Each row is where one point has got to under a steady rotation. How many ticks took it there?
The counts run from 0 to 761.
[151  86 170 118 121 109 113 146 152  91 115  91 135 127 159 110 104 124
 173 112 134 144 147 132 124 104 141 178 159 107 134 129 169 113  85 110
 138 159 102 130  97 180 113 116 104 155 158 164 163 172  89 125 124 115] : 141
[136  92 144 109 162 107 105 156 110  90 124  97 163 108 157 152  96 118
 187 107 166 120 126 106 166 133 144 166 119 106 139  77 141 136  97 112
 128 130 116 104  85 168 142 138 114 109 141 118 134 187  97 111 101 150] : 312
[130 105 184 106 117 130 111 104 112 100 124  96 139 118 154 172 129 102
 154 118 142 150  87 106 115 141  89 178 149 125 112  89 156 101 146 150
 133 142 118 129 111 181 110  94 101 113 108 180 100 153 130  79 145 113] : 239
[153  98 159 110 126 101 115 138 145  77 119  81 121 132 142 123 113 105
 164 111 152 162 134 131 130 107 135 183 134 111 128 131 168 119 107 110
 144 159  96 147 103 176 124 111 122 145 168 188 153 179  78 121 132 101] : 140
[112  86 188 116 134 124 138 147 173 129 109 115 108  73 121 106 124  91
 147 120 138 152 159 136 146 141 112 158 158 110 106 120 173 110 137 131
 129 120  89 117 125 155 140  58 115 143 170 163 155 163 135 122 162  98] : 649
[138  96 154 122 146 113  98 112 113 116 124  83 167  99 194 171 137 120
 177 126 144 162 118 146 115 119 148 173 162 119 124  85 164 104 108  93
 144 127 123 112 112 170 124 137  87 163 140 134 111 169 119 104 120 153] : 51
[108  88 163 112 112 140 128 140 159 116 126  84 181  77 143 118  96 124
 171 140 141 116 152 162 142 114 139 133 177 131 109 125 160 136 106  98
 155 101  88  94  99 129 178 112 110 139 150 122 136 184 120 119 121 129] : 90
[135  88 188 104 113 113 126 125 123  88 143  99 129 120 129 130 120 124
 121 108 133 133 128 131 142 111 116 154 108 120 152  88 183 152 100 128
 156 127  67  94  57 136 137 103 109 100 138 146 164 176 120  86 134 124] : 419
[143  70 166 119 136 112 115 144 114  84 127 112 102 100 167 131 126 114
 126  88 141 158 145 111  99 119 141 181 143 135 151  93 200 130  94 102
 123 120 100  84  95 169 108 112 120 119 140 130 151 170 108 112 148 141] : 431
[129 100 200 107 100 146  99 115 113 104 150 106 115 123 112 136 102 100
 118  91 141 143  93 109 142 150  93 148 112 110 102  95 172 119 124 158
 157 120  84 132  82 155 118 131 117 112 131 148 113 191 101  78 109 129] : 29
[127  79 199 104 105 130 112 112 116 118 134 108 129  99 173 139 134 128
 123 114 119 144 143 141 106 129 124 152 160 143 151  82 187 121 103 124
 128 122 100 101  90 176 107  87  79 114 114 155 130 140 146  79 147 125] : 433
[148 138 171  90 143 115  97 110 125 110 128  83 138 127 169 151 123 110
 168 122 151 155 138 159 162 142 153 167 141  90 141  99 146 108 118 136
 155 180 104 172 103 173 106  91 113 123 151 167 130 162  82  99 137 121] : 138
[122 102 188 108 109 125 114 106 117 107 143  90 129 114 131 151 149 104
 116 117 150 159  91 132 125 125  84 169 122 119 128  77 180 125 142 147
 162 124  83 100  85 136 135  95 101 116 122 165 134 168 137  75 150 121] : 723
[109 110 165 106 138  97 128 109 133 117 138  71 165 112 151 140 136 113
 162 149 150 176 136 171 168 105 153 151 148 100 130 102 162 124 107 104
 173 147 102 128 118 140 157  95  83 159 171 155 153 174 114  91 124 123] : 351
[152  93 127 122 157 122 109 132 155 108 124  82 128  68 154 158 125 105
 175 110 168 161 135 140 125 121 135 183 134 101 134 108 167 126 128  97
 156 132 113 124  99 157 140 132 106 169 164 168 144 177 105 124 133 122] : 337
[110 122 186 123 138 137 129 120 166 127  97  92 108  96 122 101 128  81
 117 103 127 143 134 152 134 147 103 158 155 118  91 126 177 119 139 132
 139 117  74 122 114 130 149  72 156 133 173 121 140 199 127 109 150 110] : 175
[122 102 168  87 109 134 110 134 134  83 130  88 175 133 149 114  77 116
 169 118 136 126 155 147 160 133 165 124 154 145 107 128 149 134  79 104
 139 132  90 145 109 179 147 126 130 122 142 144 114 185  76 112  97 130] : 587
[149 131 188  95 110 145 101 119 126  91 133  72 159 140 154 142 100 123
 157 125 143 104  95 146 128 126  99 173 170 105 120 106 142 118 139 156
 149 143  89 116  68 133 131  90 138  83 113 127 104 162  90 102 154 134] : 698
[100 128 189  99 127 146 134 127 128 122 137  71 162  86 116 127  96 106
 158 134 145 111 117 146 172 140 104 128 144 103  97 100 140 121 144 149
 168 121  94 115  89 120 169  96 118 104 161 102 117 176 130  85 113 129] : 580
[ 99  78 172 110 120 103 117 145 127  94 130 123 132 132 112 131 126  84
 148 121 146 192 124 109 156 131 122 153 133 120  97 107 175 126 115 111
 131 122 104 109 157 167 146  89 110 148 148 175 146 193 103 119 132 113] : 258
[148 127 178  95  91 156  93 101 136  91 121  74 166 120 163 156 107 128
 155 123 134  97 105 151 109 136 100 158 167 137 121 109 152 125 134 148
 142 133  88 123  70 152 131 105 127 102 101 151  94 150 112  90 150 116] : 697
[106 114 137  88 138 133 117 122 141  90 111 100 153  93 155 170 135  86
 155 129 162 168 138 145 140 148 133 166 162 148 104 110 159 138 144 105
 123 122 110 117 153 163 163  72 150 114 127 156 105 173 113 134 179 114] : 467
[ 98  97 196 117  92 130 125 101 133 109 100  98 147 139 150 114 131  97
 114 124 112 152 119 137 113 130 102 147 159 163  87 121 192 110 107 121
 128 119  82 122 135 168 132  93 122 145 136 146 110 188 138  75 124 114] : 460
[125 119 151 121 134 127 102 123 186 114  84 101 169 100 136 132 112 111
 172 127 136 119 152 164 151 149 117 158 149 125 114 119 156 146 119 111
 116 122  61 113 100 140 171  87 151 149 147 149 145 197 109 129 148 106] : 192
[124  99 173 108 135 111 111 144 142  84 124 115 138 120 116 107 100 111
 143 102 142 121 158 137 170 136 139 142 115 114 143 100 167 162  86 121
 132 131  61 104  75 143 147 100 137 103 151 136 165 195  93 111 126 125] : 403
[115 105 156 120 147 138 113 142 169 105  88 124 118  88 134 107 105  85
 137  94 133 123 170 137 143 166 132 153 143 140 102 116 168 143 118 112
 103 111  71 125 114 159 143  96 181 126 155 125 122 206 100 132 144 120] : 676
[ 98 117 167 100 137 107 160 120 113  82 105  51 166 124 140 129 122  95
 148 132 139 132 107 130 153  96 101 160 140 136  97 114 159 104 131 116
 167 142 111 133 121 143 166  97 132 118 174 127 123 181 141  74 116 108] : 368
[148 127 174  94 101 156 108  92 148 100 117  65 152 109 165 145 107 127
 148 121 137 100 126 169 113 135 108 158 161 134 128 115 152 122 136 147
 154 147  86 146  62 157 128 106 131 107 127 160 100 153 116  80 143 112] : 409
[144 102 200 131 110 153  76 120 157 149 138 117 124  98 125 124 106 116
 156 104 129 133 114 137 139 166 110 151 153  77 112  98 151 110 123 153
 143 121  77 120  71 141 116 118  99 148 137 142 131 189  95 113 115 138] : 31
[106 130 149  95 159 133 104 128 135 115 108 105 146  84 161 161 138  92
 147 122 155 162 145 160 144 165 147 167 171 126 109  94 156 125 144 107
 123 119 107 109 147 145 156  68 151 120 135 120 110 181 115 135 184 135] : 466
[126  89 203 116 132 116 145 146 117 106 129  88  90  94 126  99 123 101
 118  95 132 139 118 107 128 117  99 178 140 105 125  96 176  96 125 148
 152 135 103 115  97 145 109  90 104 117 174 126 152 165 128  84 126 124] : 632
[140 103 176 105 147 124  86 155 129 100 115 132 123 111 154 133 100 115
 164  90 142 128 143 112 152 179 146 168 147  99 146  79 144 125 111 143
  94 134  98 114  89 178 102  85 133  84 121 127 123 167  87 132 146 140] : 702
[ 99 107 162 106 174 101 126 134 150 130 110 107 133  77 160 140 148 103
 157 125 146 157 170 158 164 143 157 160 150 111 131  81 168 126 120 101
 120 126  99 103 128 153 148  61 119 133 169 120 156 174 139 117 152 125] : 651
[ 86 117 169  95 133 125 153 124 103  93 121  54 170 108 131 141 114  88
 149 133 154 135  99 121 158 103 101 148 139 132  88 107 148 109 145 123
 173 131 121 123 121 135 174 101 122 116 164 120 115 183 137  77 115 124] : 80
[119  85 211 124 104 153 113 148 144 108 111 115 150 119 123 106  81 102
 156 117 123  92 116 100 138 152  84 143 171 129  90 108 147 112 120 152
 108 106  88  93  95 156 139  95 128 104 126 120 114 177 121 112 121 131] : 488
